In the rows, zero is written as 128.
A state moves one step at a time under one of 7 hidden systems, and each row is a state written as 18 numbers. Each run below is a few steps of one system.
seq 1, zonim:
[[124 120 129  99 190 183 179 145  92 120 105 147  76 156 140 151  94 180]
 [141  93 125  82  74 127  87 138 108 198 141 114  92 165 175 118 126  95]
 [131 152 111 147 132  71  76 112 129 155 154 121 208  82 117 112 160 138]
 [105 128 138 135 205 167 137 127 106  57 131 119 139  98  99 129 104 175]
 [104 105 121 111  94 167 134 121  90 140 133 123  40 156 127 116 100  86]
 [135 166  97 131  95  79 117 103 128 217 148 158 143 130 128 127 153 117]
 [137 138 132 114 206 133 126 133 125 111 119 128 199 106 143 146 126 196]
 [114  77 143 111 132 173  99 151  86  90 126  82  83 133 140 115 108 114]
 [115 139 107 152  73  92 100 102 118 174 168 135  97 127  92  96 143  86]]
seq 2, Sopa (9 x 18):
[[167  69  95 122 140 106 136 129 126 174  45 140 163 173 184 122 124 185]
 [146 100 163  73 181 141  68 169 124 138 135 120 154  53 116 109 154 164]
 [ 66 155 129 150 153 127 118  88 103  49 191  99 157  98 101 129 104 133]
 [101 178 117 127 110 175 189  94 107 153 115 159  84 143 112 149 103  85]
 [154 119 105 138  99  91 120 167  87 178 119 108  89 175 176 141 150 126]
 [133  77 118 112 125  95 102 102 140 156  88 136 194 110 143 103 135 161]
 [129 171 143 103 191 147 118 156 137 107 154 139 151  76 116 144 135 159]
 [ 87 122 121 144 141 159 136 103  79  76 148  97 107 147 124 128  89 125]
 [117 144 128 124  76 130 143 108 104 188 116 142  99 118 112 127 144  74]]
seq 3, dotus (9 x 18):
[[102  98 142  69 167 100 128 155 128  76 177 117 123 134 189 163 114 206]
 [125 129  95 127 135 191  55 148 159  87  86 116 146  79 114  87 103  78]
 [158 165 160 185  88 119 147  90 125 169 161 121 145 162  70 126 161  81]
 [ 84  95 135 114 135  83 204 101 110 105 110 148 121 137 158 162 121 192]
 [124 136  95  82 138 166  83 196 145 125 110 140  66  94 155 122 117 108]
 [176 135 111 178 111 117  73 111 151 154 154 103 174 178 112 101 134 104]
 [112 105 192 117 141 105 186  93 120 116 111 133 184  98 116 154 151 165]
 [ 89 153 109 116 145 154 136 170 114  72 142 126  49 107 134 144 108 119]
 [151 103  79 153  86 129  83 104 157 170 107 139 123 165 116  80 112  94]]
seq 4, Vokif:
[[176  94 122 120 137 111  98 205 169 114  86 115 131 139 176 132 149 155]
 [148  69 160 145 142 140 115 115 183  77 134 126 147 142  83  94 121 152]
 [110 153 186 113 102 151 156 124 165  95 147 136 128  92  96 147 143  79]
 [124 181  90 170 112 123 168 148 154  95 100 142 101 149 139 155 123 104]
 [180  99 132 122 116 155 143 142 152 169  88 146 111 189 143 127 127 125]
 [148  91 169 114 117 102 115 159 160  95 141 103 154 142 158 140 148 142]
 [118 110 130 145 134 134 135 119 178  73  92 144 151  94  96 112 126 130]
 [144 162 151 132 121 166 139 149 153 121 147 142  89 129  92 134 135  90]
 [127 139 125 147  95 117 170 115 143 110 125 125 128 183 155 158 121 115]]
seq 5, zonim:
[[132  99 122 106 174 162 140 121 186 124  79 197 118  77  69  92 118 164]
 [116 172 175  84 107 178 155 139 112 114 182 103 110 170 172 185 112  81]
 [134  95  64 182  85  70 114 104 107 167  49 120 156 146 148 101 138 124]
 [164 153 176 108 184 125 120 186 164 125 163 152 125  76  83 136 175 170]
 [ 95  93 131 118 117 163 135  76 130  58 153  97 142 195 163 132  63 124]
 [113 138  96 135  76 116 117 149 121 171  62 149  89  59 110 105 159  67]
 [173 191 144 161 169 112 152 130 138 141 194 132 157 181 113 163 143 166]
 [106  37 133  88 133 147 142 102 137 100  59 136 147 126 156 116  96 163]
 [126 174 136 119  91 127  86 196 118 127 168 103  78  98 138 140 159  62]]
seq 6, Sopa (9 x 18):
[[177 134 113 137 125 119 144 117 172 161 140 153 147 217 154 143 120 156]
 [148  71 163  82 130 153 113 173 161 104  82 118 137 114 163 132 135 134]
 [121 126 126 173 136 110  86 145 133  82 136 108 135  75  72  95 151 119]
 [126 157 139 138 130 150 162  76 157 127 176 158 127 168  85 132 105 126]
 [132 128 138 101  90 143 150 163 147 120 119 127  80 163 177 159 123  99]
 [145  93  97 172 102  98  91 144 135 129  75 110 140 124 125  94 146 115]
 [161 133 155 126 157 128 128 114 170 146 153 156 168 125  85 120 145 156]
 [107 123 149  99 139 148 141 147 152  62 158 120 105 140 151 153 106 136]
 [116 123 101 157  93 148 110 129 125 117  92 119 102 116 107  99 121  74]]
seq 7, ren (9 x 18):
[[151 180  79 139  95 112 135 136 211 174 120 200  94 132 104 116 138 101]
 [205 100 161 112 133 151  99 139 157 157 145 105 175 208 164 135 128 142]
 [110  69 148 132 123 123 125 152 114  70  43  89 160  79 151 125 144 128]
 [130 158 115 188 129  97 112 151 144 113 147 140  93  87  48  98 162 116]
 [146 129 148 125 126 179 148  95 183 107 164 145 122 202 112 131  89 118]
 [135 145 145 103  97 147 140 166 144 124  78 115 147 117 186 167 143  82]
 [156 114  92 194 114  65 113 143 122 147  93 118 138 134 116 107 162 143]
 [147  75 167 107 147 157 119 116 174 118 136 152 126 130  81  97 122 152]
 [118 159 151 125 125 154 120 167 138  61 148  92 126 119 148 158 129  95]]
seq 8, dotus (9 x 18):
[[167 174 132 195 149 139 121 211 115 114  83 111  95  74  69 121 187  94]
 [123  64 146 149  99  82 133  78 148 124 206 137  88 191  80  93 121 160]
 [ 72 122 139  38  98 140 146  99 153 120 103 151 165  88 194 160 103 112]
 [161 222  75 184 151 145 119 195 134 118 102 123 114 129 130 148 139  98]
 [179  43 154 163 125 100 133 110 149 151 120 134 124 177  82  87 147 168]
 [ 79 114 184  49 101 117 127 128 126 100 171 112 139  88 171 163 129 121]
 [107 196  51 177 144 141 111 140 147  82 101 137 131 103 121 122 105 106]
 [188  98 164 142 115 144 158 117 157 188 109 160 110 175  78 109 149 124]
 [100 103 157  96 103  86 142 135 104  97 157  93 136 146 195 169 131 146]]
seq 9, Vokif:
[[171 149 109 158 127 139 126 119 113 175 153 121 123 215 135 132 117 124]
 [131  84 166  97 121 106 151 117 113 144 102 118 173 132 169 151 144 159]
 [110 110 106 129 149 111  89 171 141  84 111 126 116  68 120 105 137 147]
 [129 138 126 143 130 163 113  92 142 129 171 141 114 146  70 100 106 109]
 [114 168 156 114 103 131 164 113 109 142 142 118 147 134 151 169 136  97]
 [128 125  80 150 137 104 139 156 115 125  69 133 119 126 159 133 131 150]
 [159  85 133 111 140 144  91 134 139 158 143 134 109 149 109  97 125 146]
 [105 130 163 113 119 117 122 107 134  96 173 107 169 117 132 144 129 124]
 [107 156 103 150 136 137 147 127 121 111  80 142 136  88 114 130 127 115]]
seq 10, ren, 9 rows:
[[ 99 110 143 135  81 110 183  54 157 136 104 162 157 130 105 126 124 113]
 [165 166 147  99 163 116 143 192 161 140 149 151 117 127 148 169 159 165]
 [135  83  76 149 134 147  84 139 101 111  92  94 113 167 158  98  93 132]
 [111 117 165 115  90 130 107  97 132 149 128 129 155  63  83 102 152  82]
 [132 169 142 161 160  99 172 132 144  84 171 129 143 158 122 167 134 169]
 [133 116  93 104 136 183 136 147 139 137  66 155  81 140 148 123  94 118]
 [141 126 143 131  76  98  75 138 109 171 161  93 135 123 130 117 162  82]
 [114 103 132 148 147  95 157  83 157  86 116 141 189 131 119 129 120 180]
 [148 155 139 104 176 179 130 187 128 129 115 145  82  96 111 138 137 133]]
seq 11, sedot:
[[151  51 164  55  83  91  77 169 144 175 155 120  97 132 170 114 156 135]
 [ 98 184 110 140 167 118  66 120 128  70 199  97 198  84 126 130 116 136]
 [124 136 119 125 164 211 150  99  96 159  72 159 114  99  76 106 103 112]
 [128 121 164 136  96 100 179 146  84 136 165 109  57 185 143 161 148 128]
 [ 91 111  82 113 109  68 107  98 125 132 107 128 189 107 186 130 120 150]
 [183 167 126 111 166 166  73 169 145 183 144 142 131 110 102 113 146 123]
 [121  99 158 161 153 155 142  99  81  73 145  80 141 164 109 128 106 141]
 [ 79 107 134  82  96 112 146 126 112 143 100 150  92  63 135 129 138 115]
 [140 192  84 152 140  98 118 135 124 157 185 141 115 159 129 141 131 143]]
seq 12, maf:
[[107 139 118 145  95 107 113 118 101 137 108 108 153  92 131 123 146  90]
 [132 144 134 148 131 110 144 109 163 121 161 157 128 134  85 124 137 141]
 [123 106 129  93 155 161 141 139 129 108 125 130 108 152 158 142  99 156]
 [130 145 113 133 103 132 110 142 103 155  94 111 138 112 149 130 141  88]
 [137 130 126 166 120  92 124 109 151 129 148 133 151 133  94 114 146 135]
 [118 101 146  93 159 149 141 133 141 104 135 144 111 125 127 133 110 165]
 [117 150 110 122 113 149 113 150 103 128 112 107 112 118 156 139 124  91]
 [135 137 117 169 105 103 132  94 135 146 124 132 159 141 106 118 139 115]
 [140 108 156 104 158 130 144 139 155 122 143 150 123 133 118 134 132 171]]
seq 13, sedot:
[[148 104 157 105 191 145 106 174  56 147 113  97 130  93 135 131 152 172]
 [ 86 100 108 128 142 115  85 115  47 128 176 100  85 111 113  99 116 146]
 [ 91 151 128  87 114 140 120  75  76 188 170 134 134 109 128 133 113 108]
 [138 179 126 125 164 130 149 135  59 170 134 116 149 135 155 170 141 149]
 [139  87 107 131 153 119  98 135  55 165  97 100 134 131 149 111 132 162]
 [121 105 150  93 127 119  74 127  86 162 184 107 121 105 117 110 141 132]
 [ 91 161 125 113 167 141 123  95  73 128 168 117 153 100 124 139 110 145]
 [121 141 110 116 147 151 137 127  57 179 107 129 101 124 134 136 121 130]
 [132 115 130 132 116  97 117 127  67 169 151 100 124 152 147 133 145 138]]
seq 14, maf, 9 rows:
[[136  90 137 122  84 113  77 156 113 115 101  65 164 132 191 130 139  96]
 [109 146 124 156 118  87 130 106 169 116 109 158 174  51  78 110 158 121]
 [131 119 138 129 147 159 151 153 174  67 158 147  61 160 103 130 103 145]
 [107 104 121  99  94 156 144 121 105 122  69 107 139 149 198 151 103  98]
 [161 170 125 166  96  85 126 144 166 165 106 143 165 107 114 133 182  97]
 [136  80 120 140 159 108 119 132 179  76 142 143 120 150 109 103 113 190]
 [105  97 150  73 117 184 123 147 119 109  88 121 101  92 150 131 113  96]
 [124 185 112 180  80 101 127 130 134 111 129 107 153 129 133 146 149  70]
 [139 101 124 146 141 108 173  91 177 124 109 174 141 155 100 118 120 176]]

Which system made each run below?
seq 15 (2 x 18):
[[133 138  99 202 108  85 134  46  83 157 162  99 185 207 124 123 116 135]
 [156 106 182  64 190 132 162 127 128 194 138 179 135 100 102 138 152 208]]

maf
seq 16:
[[ 67 180  79 110 176  85 105 128 125  92 185 149 136  64 133 138 116 178]
 [108 164  93 118 164 215 125  86  75 134 128 118 138 160 139 132  64 109]]

Sopa
seq 17:
[[145 134 114 106 142 105 145 157  76 177 120 121 114 164 194 167 137 166]
 [157  72 116 112 143 111  49 148 128 151 133 108 151 126 145  93 135 160]]

zonim
seq 18, 2 rows:
[[135  60 167 157  94 100 114 141 106 106 138  87  97 144 106 105 156 120]
 [ 95 129 126 125 115 120 134 114 207  63 134 157 141  93 107 122 116 120]]

ren
seq 19 (2 x 18):
[[193 139 125 130 170 109  90 111 174 168 192 143 192 187 125 123 127 184]
 [117  82 201  99 164 180 155 121 112  63  84  92 187 105 143 152 122 145]]

dotus
seq 20, 2 rows:
[[129  67 168 123 107 105 138 117 157  98 114 120 154 132 127 121 139 142]
 [131 153 124 138 152 131 117 176 162  79 119 134 123  88 116 133 141 133]]

ren
seq 21 (2 x 18):
[[133 116 125 143 111 167 115 126 153 127  90 144 104 104  75  91 124  86]
 [148 149 169 145  93 118 135 130 158 115 172 113 137 162 119 148 148  98]]

ren
seq 22:
[[143 132  90 158 107  76 107 112 126 202 115 158 132 108  93  95 159 129]
 [141  94 164  99 156 145  93 126 156 107 200 124 123 147 102 110 119 161]]

maf
seq 23, 2 rows:
[[135 123 156 102 159 127 118 179  88 106 162  87 112 144 176 163 136 159]
 [120  70  89 145 100 116  65 106 129 130 126 114 121 138 120  71 110 118]]

zonim
seq 24:
[[135 151 151 101 155 134 113 125 118 162 190 139 128 118 107 132 136 147]
 [ 84 127 121 115 116 128 139 110 116  84 138 109 139 135 168 150 101 123]]

Sopa
seq 25 (2 x 18):
[[127 134  99 156 134  53 136 156 156 123 104 156 136  85 120 125 165 168]
 [153 116 163  88 152 164 123 152 193 103 172 153 101 147 112 130 117 149]]

dotus
seq 26, 2 rows:
[[125  51 170 129  90 137 171  64 129 121 120 123 130 198 124 120 107 131]
 [ 80 153 117  91  92  97 135 155 103 131 104 125 120  65 186 162 146  99]]

dotus
seq 27, 2 rows:
[[129 102 172  76 127 140 113 116 161 122 173 132 146 128 128 129 124 139]
 [101 162 114 146 122 146 129 124 127  75 113 107 155 116 146 146 112  95]]

dotus
seq 28 (2 x 18):
[[143 140 164 119  87 154 122 118 165 144 117 135 155 107 107 124 147  65]
 [143 150 125 176 135  88 159 159 153  85 130 126 122 151 126 151 149 151]]

Sopa
seq 29, 2 rows:
[[160 163  99 168 145 125 136 139 111 145  89 114 171 154 152 148 135 131]
 [149  73 152 116 154 126 144 143 109 150 108 134 109 140 121 121 141 175]]

Vokif
seq 30:
[[137 105 104 158 134 117  34 155  54 130 113  50 171 100 147 100 146 113]
 [109 142 165 139 150 111 178  45 114 150 133 153 204  89  71 134 142 157]]

Sopa
seq 31, 2 rows:
[[168 112 185 113 167 149 121 129 145 121 154 118 181 139 115 136 140 163]
 [ 71  84 133 118  94 119 127 115 111  68 117 100 116 109 148 126 111 112]]

zonim
seq 32 (2 x 18):
[[129 101  93 178 106  86 147  93 162 121  98 149 140 158 111 104 123 145]
 [155 137 170  66 142 170 123 155 165 159 139 154 125 110 124 142 139 125]]

Vokif
